In the rows, zero is written as 128.
Each row of M is roughly a mix of the hidden directions of one of 4 groups.
M:
[[ 88 116  94 126 125  93 167 101 107 116]
 [102 138 167 170 141 154 160 148 144 146]
 [166 132  99  94 127  77 129 114 101 122]
 [117 111 189 129 120 137 101 123 171 137]
 [132  98 155 140 156 147 131 129 161 182]
 [158 103 184 128 140 108 113 164 128 141]
 [138  82 144 126 123  67 151 129 125 143]
 [148 141 144 143 136  95 125 147  87  77]
 [105 105  94 123 110  84 163  98 117 143]
 [102 121 121 132  97 162 122  79 159 153]
 [101 114 116 154 133 141 145 125 180 173]
 [142 140 108 103 106  75 123  92 103 108]
 [ 93 100 166 146 118 130 140 158 148 168]
 [141 149 149 161 132 170 109 175 130 105]
 [148 126 154 158 139 118 103 191 127 117]
 [ 99 123 149 156 125 148 125 184 156 149]
 [112 126 151 165 102 168 131 165 154 149]
 [152 129 111 169 104 108 117 104  76 128]
 [108 119 155 139  85 156 114  78 129 145]
 [ 95 133 121 102 145 127 149  63 128 117]
 [127 155 134 103 183 124 127 142  80 130]
 [103 127 136 116 197 144 149 143 123 151]
 [152 151 162 149 157 156 117 173 115 111]
 [ 98 108 135 174 107 144 146 126 160 167]
 [110 110 115 140 123 131 171  77 127 167]
 [141 127 115 173 108 123 117 183 118  98]
 [122 159 128  79 144 174  98 118 134 116]
 [117 102 172 156 107 135 116 127 174 155]
 [121 154  92  92 179 128 140 157 119 128]
 [126  98 187 168 108 138 120 130 146 140]
 [141 127 145 104 170  97 132 172  96 141]
 [133 151  85  89 147 107 137 105  92 110]
 [118 143  81  87 140 133 133  80 114 122]
 [161 112 145 166 111 123 121 178 154 109]
 [156 108 113 177  84 115 110 151 122 117]
 [126 127 118 188  97 147 136 164 107 120]
 [118  94 164 171 103 124 131 105 157 153]
 [113 108 131 131 101 150 118  61 150 137]
 [154 153 113 108 145 131 132 158  79  91]
 [106 140  93  92 145 126 160  80 121 141]
 [157 143 131 121 136 108 118 192 117  96]
 [166 150 116  79 161 119 143 103 108 137]
 [ 97 132 162 134 125 183 126 118 166 139]
 [ 98 103 117 109 146  83 168 108 104 135]
 [ 83 112 137 115 124 126 169  82 152 134]
 [114 101 165 169 120 168 130 126 153 154]
 [159 149  92 100 143 109 122 133  86  95]
 [179 152 116  93 138 117 147  89 112 123]
 [160 154 142 135 134 126  99 157 102  78]
 [102 160  85  96 146 156 147 101 115 124]
 [164 146 144 121 168 181 111 146 133 135]
 [142 120  88 103 147  80 147 115  92 129]
 [143  94 134 115 173 145 136 126 158 173]
 [122 135 167 142 151 164 116 144 162 169]
 [ 85 120 165 138 137 149 138 100 118 174]
 [111 110 163 144 154 130 169  92 129 162]
 [153 126 127 127 136 147 108 184 169 102]
 [132 120 184 121 152 161 106 110 163 138]
 [159 140 121 127 157 115 111 180  88 113]
 [155 133 169 145 131 144  89 175 138 121]
 [115 126 164 144 128 177 106 150 170 135]
 [112  87 167 125 114  91 111 104 160 137]
 [149 127 139 133 174 105 144 171  91 111]
 [ 87 121 123 159 118 167 124 156 161 101]
 [154 115 175 112 162 146 100 102 153 133]
 [157 126 151 128 148 136 102 193 138 137]
 [ 88 160 124 111 142 172 125  86 137 127]
 [136  92 188 148 144  97 127 109 123 124]
 [119 103 162 170  92 123 124 119 164 153]
 [115 144 110 124 147 154 156 112  64 136]
 [109 125 169 132  90 174 102 105 132 140]
 [122 122 124 177  75 156 146 121 148 128]
 [133 164 137 113 118 154  89 123 136  73]
 [103 129 142  78 139  93 113 158 147 157]
 [165 147 112  84 167 106 119 126 106 105]
 [154 131  88 145 107 109 113 164 107  87]
 [149 108 167 148 128  93  89 162 133 112]
 [165 131 144 104 160  85 113 135 101 101]
 [186 136 145 111 134 106 108 150 105  96]
 [131 171  92  78 126 121 112 148 115 109]
 [ 80 113 164 138 125 151 148 106 154 159]
 [ 99 141 117 151 151 163 171 147 120 164]
 [ 91 139 127  92 133 131 128  68 138 148]
 [132 169 107 142 123 154  85 156  92 135]
 [ 87 129 156 157 124 170 155 152 142 147]
 [128 139 122  96 162 110 130 156  80  94]
 [179 125 140 101 142 113  90 161 108 118]
 [106 126 172 153 125 175 125 120 162 149]
 [ 90 148 111  97 161 173 133 120 132 154]
 [ 87 108 133 133 128 154 136 165 172 156]
 [140 137 144 154 135 156 100 192 123 138]
 [164 114 111  86 143  91 108 138 150 100]
 [108 112  90 105 125  87 153 110  92 107]
 [ 81 118 163 157 129 150 151 128 158 154]
 [112 124 109 181  88 155 129 155 143 142]
 [114 129 115 102 198 150 146 125 113 132]
 [135 159 124 146 115 180  78 120 140 133]
 [ 90 110 149 154 104 160 143 129 174 139]
 [123 138 153  82 151 115 124  76 152 134]
 [136 136 103  97 110  88 130  78 101 121]
 [113 109 164 127 147 142 118 182 165 141]
 [ 93  86 113 163 109 111 154 130 132 162]
 [113 119 153 163 125 182 129 132 162 153]
 [ 98 113 103 153  84 118 154  89 141 119]
 [129  88 158 142 129  96 174 156 124 146]
 [ 89 135 128 145 118 179 114 102 165 117]
 [117 148  84  81 134 133 125  84 117 120]
 [170 169 104 107 137 122 114 110  85 128]
 [171 109 173 152 103 133 111 151 149 142]
 [100 138 131  75 126  92 121 131 125  84]
 [111 137 188 130 155 143 165 131 142 148]
 [132 106  66 149 109 117 159 114 116 148]
 [145 154  83  91 125 106 116 151  99 102]
 [104 103 164 178 111 148 136 142 139 156]
 [134 105 173 168 132 144 125 172 151 134]
 [ 80 125 159 116 162 116 147  99 151 150]
 [125 135 121  74 176 124 108 136 159 112]
 [135 134 138  89 127 162  93  92 163 145]
 [ 80 102 129 140 112 115 167  92 144 148]
 [151 140 119 115 158  95 127 111  67 125]
 [173 149  96 101 126 104 110 105  91 123]
 [144 172 112  94 137 154  95 117 125  91]
 [117 112 158 157 106 164 124 149 176 145]
 [156 143 108  81 155  93 114 112  99 122]
 [111 102 170 162 151 145 147 150 152 157]
 [108 113 145 137 138 158 137 139 164 186]
 [139 108 140 187 123 105 135 172 123 141]
 [149 156 105  95 138  95 125 143  88  96]
 [139 143  92  80 141 104 120  96 105 102]
 [118 147 119 124 168 171 141 178 114 136]
 [109 149  83 149  90 145 157 105 107 130]
 [ 96  96 162 133 129 137 164 143 172 140]
 [170  97 121 142 140  99 112 139 130 179]
 [149 136 104  88 129 101 115  95 104  87]
 [158 144 139 111 126  94 114  81  93 103]
 [155 130 170 128 151 118 110 119 116  71]
 [149 115 171  93 115  97 122  89 143 107]
 [107 134 124 137 155 160 137 175 165 159]
 [ 89 105 145 170 113 142 156 132 151 160]
 [ 96 126 141 175  99 158 136 164 129 150]
 [119 122 137 181 122 171 134 164 146 148]
 [124 131 174 128 157 177 128 136 165 140]
 [136 108 159 168  75 113 116 119 152 135]]
In each list below, two rows fit none of the groups, and each other row fits one group, some only roughly. Which are they? Name them in the order they come.
  j_385: [ 75 115 124 127 108 141 114  88 166 139]
  j_285: [103 123 177 161 118 160 121 149 162 128]
  j_487: [105 153 103  82 138 102 138  88 105 139]
  j_795: [129 119  63 131 103  96 146 140 108 140]
  j_277: [162 105 114 107 132  78 120 110  88 123]
  j_25: [108 113 171 146 120 152 132 140 185 137]
  j_262: [156 142  92 119 143 103 139 155  87  92]
  j_935: [119 122 132 138 173 153 142 183 153 140]
  j_375: [133 140 118  80 178 101 128 130 100 112]
  j_615: [102  98 162 131 113 133 143 121 178 162]
 | j_277; j_25
  j_60: [135 127 162 100 160 137 132  73 154 137]
  j_372: [115 128 119 102 106  76 141  77 131 116]
  j_982: [157 155  93  88 138 115  92 106 118 108]
  j_857: [ 98 120 115 114 135  91 151  77  95 125]
  j_376: [166 141 101 110 144 103 143 143  78 108]
  j_777: [104 114 147 179 111 131 157 120 124 172]
  j_108: [143 119 160 173 104 131 129 182 125 125]
  j_847: [154 124 104 127 143  87 107 156  79 118]
  j_768: [129  99 158 156 115 141 134 177 166 141]
  j_997: [155 145 118  99 143  97 124 141  85  87]
  j_189: [102 110 158 122 139 158 117 150 180 155]
  j_892: [125 113 152 177 131 140 146 182 111 128]
  j_878: [150 113 163 148 118  95 109 181 124 144]
  j_560: [126 118 146 186 115 135 148 176 115 130]
 | j_372; j_878
  j_155: [121 137 126 140 174 187 123 158 138 124]
  j_497: [139 163  85  92 139 141 104 120 106  96]
  j_720: [153 149 124 164 115 145 104 187 118 129]
  j_577: [104 134 132 174 109 164 175 141 120 123]
  j_993: [ 81 130 117 112 154 156 133 106 149 172]
  j_542: [146 141 173 144 142 162 115 176 134 145]
  j_757: [ 84 119 121 127 138 154 140  93 176 150]
  j_521: [167 118 129  98 128  80 104  91 117 135]
  j_566: [132 136  90 117 116  99 161  81 100 116]
  j_120: [159 158 136 102 154 100 117 166  92 131]
  j_904: [142 142  79 118 108 110 139 103  92  92]
  j_651: [ 78 141 110 103 132 140 157  81 140 126]
  j_817: [172 132 145 147 136 120 131 183  97 113]
  j_237: [185 118 133 118 123 101  83 152 137 133]
 | j_155; j_757
  j_415: [ 83 124 125 135  88 165 130 121 168 115]
  j_850: [118 148  99  91 124 112 139  69 114 119]
  j_680: [113  96 108 112 143  98 146  70 123 143]
  j_305: [170 114 110 183 107 111 121 152 110 136]
  j_891: [ 98 143 119 131 109 165 147  75 156 125]
  j_704: [ 85 110 156 167 100 142 140 120 160 143]
  j_255: [ 90 132 138 164 109 178 127 145 158 133]
  j_952: [113 160 126  70 139 144 109 110 158 148]
  j_4: [108 126 136 144 171 154 144 173 147 161]
  j_390: [153 109 158 161 153 123 163 166 103 123]
  j_16: [ 99 121 113  95 111 156 149  88 168 126]
 | j_680; j_16
